[[-5.27 -0.30 -0.53  0.09]
 [ 0.12  3.84  0.25 -0.94]
 [-1.51  1.52  0.52  0.02]
 [-1.25  0.95  0.20 -0.62]
 [ 1.00 -2.64 -1.25  0.93]
 [ 2.77 -0.35  1.36  0.19]
 [-0.57 -1.46 -0.65 -0.04]
 [ 2.72 -1.85  1.40  0.25]
 [ 1.06  0.92  0.43 -0.81]
 [ 1.72  1.90 -0.50 -0.04]
 [ 0.10 -2.50 -1.35 -1.24]]
->
[[ 2.77 -0.35  1.36  0.19]
 [ 2.72 -1.85  1.40  0.25]
 [ 1.72  1.90 -0.50 -0.04]
 [ 1.06  0.92  0.43 -0.81]
 [ 1.00 -2.64 -1.25  0.93]
 [ 0.12  3.84  0.25 -0.94]
 [ 0.10 -2.50 -1.35 -1.24]
 [-0.57 -1.46 -0.65 -0.04]
 [-1.25  0.95  0.20 -0.62]
 [-1.51  1.52  0.52  0.02]
 [-5.27 -0.30 -0.53  0.09]]

[[ 6.01  6.23  2.87 -6.01  6.15 -6.24]
 [-2.78 -3.07 -0.35  2.81 -2.97  2.95]
 [-1.12 -1.37 -2.35  1.27 -1.28  1.30]]
->
[[ 6.01  6.23  2.87 -6.01  6.15 -6.24]
 [-1.12 -1.37 -2.35  1.27 -1.28  1.30]
 [-2.78 -3.07 -0.35  2.81 -2.97  2.95]]

[[-4.22 -2.40 -5.10  5.28  4.80  1.59]
 [-5.05  3.96 -4.90  4.86  4.79 -5.17]
 [ 5.12  5.07 -4.92  4.95 -5.05  4.92]
 [-4.90 -0.64 -5.08  5.08  4.93  5.21]]
->
[[ 5.12  5.07 -4.92  4.95 -5.05  4.92]
 [-4.22 -2.40 -5.10  5.28  4.80  1.59]
 [-4.90 -0.64 -5.08  5.08  4.93  5.21]
 [-5.05  3.96 -4.90  4.86  4.79 -5.17]]

[[ 5.22  5.31  5.03]
 [ 5.56 -5.34  5.26]
 [ 5.36 -5.25  5.31]
 [ 5.20 -5.11  5.16]
 [ 4.94  5.30  5.18]
 [-5.30 -5.37 -5.12]
 [ 5.11  5.46  5.13]
 [-5.17 -5.45 -4.97]
 [ 5.30 -5.52  5.15]
 [-5.15 -5.35 -5.21]
 [ 4.83  5.43  5.29]
 [-4.87 -5.34 -5.26]]
->
[[ 5.56 -5.34  5.26]
 [ 5.36 -5.25  5.31]
 [ 5.30 -5.52  5.15]
 [ 5.22  5.31  5.03]
 [ 5.20 -5.11  5.16]
 [ 5.11  5.46  5.13]
 [ 4.94  5.30  5.18]
 [ 4.83  5.43  5.29]
 [-4.87 -5.34 -5.26]
 [-5.15 -5.35 -5.21]
 [-5.17 -5.45 -4.97]
 [-5.30 -5.37 -5.12]]

[[ 0.12  2.55  2.56  3.03  3.81 -1.87]
 [ 0.74 -2.15 -1.72 -0.99 -0.81  0.31]
 [-1.22  2.40  2.00  3.22 -2.32  1.77]
 [ 1.20  2.60  2.03  1.19 -3.84  0.53]
 [-3.59 -0.54 -3.24 -2.70  2.39 -2.26]
 [-1.37  2.54  1.61  3.44 -2.06  1.32]
 [-2.52 -2.04 -1.19 -1.87  0.16 -0.72]
 [ 0.58 -1.05 -2.41 -1.27 -0.54  1.98]
 [-0.72 -1.60 -0.11 -1.12  0.64  1.57]
 [-1.57 -2.15  0.16 -1.47  0.38  0.72]
 [ 1.28  2.59  2.04  1.09 -3.90  0.37]
 [-2.59  0.95 -0.89 -4.42  5.51  0.03]]
->
[[ 1.28  2.59  2.04  1.09 -3.90  0.37]
 [ 1.20  2.60  2.03  1.19 -3.84  0.53]
 [ 0.74 -2.15 -1.72 -0.99 -0.81  0.31]
 [ 0.58 -1.05 -2.41 -1.27 -0.54  1.98]
 [ 0.12  2.55  2.56  3.03  3.81 -1.87]
 [-0.72 -1.60 -0.11 -1.12  0.64  1.57]
 [-1.22  2.40  2.00  3.22 -2.32  1.77]
 [-1.37  2.54  1.61  3.44 -2.06  1.32]
 [-1.57 -2.15  0.16 -1.47  0.38  0.72]
 [-2.52 -2.04 -1.19 -1.87  0.16 -0.72]
 [-2.59  0.95 -0.89 -4.42  5.51  0.03]
 [-3.59 -0.54 -3.24 -2.70  2.39 -2.26]]

[[-6.41  2.17 -1.27  0.36 -0.83 -2.10 -0.87]
 [ 4.37  0.24 -1.25 -0.83  1.57 -3.92  0.47]
 [-2.30  0.49 -1.66 -0.10  0.10 -2.09  0.09]
 [-0.96  1.13  0.37 -0.09 -0.95  3.17  0.36]]
->
[[ 4.37  0.24 -1.25 -0.83  1.57 -3.92  0.47]
 [-0.96  1.13  0.37 -0.09 -0.95  3.17  0.36]
 [-2.30  0.49 -1.66 -0.10  0.10 -2.09  0.09]
 [-6.41  2.17 -1.27  0.36 -0.83 -2.10 -0.87]]
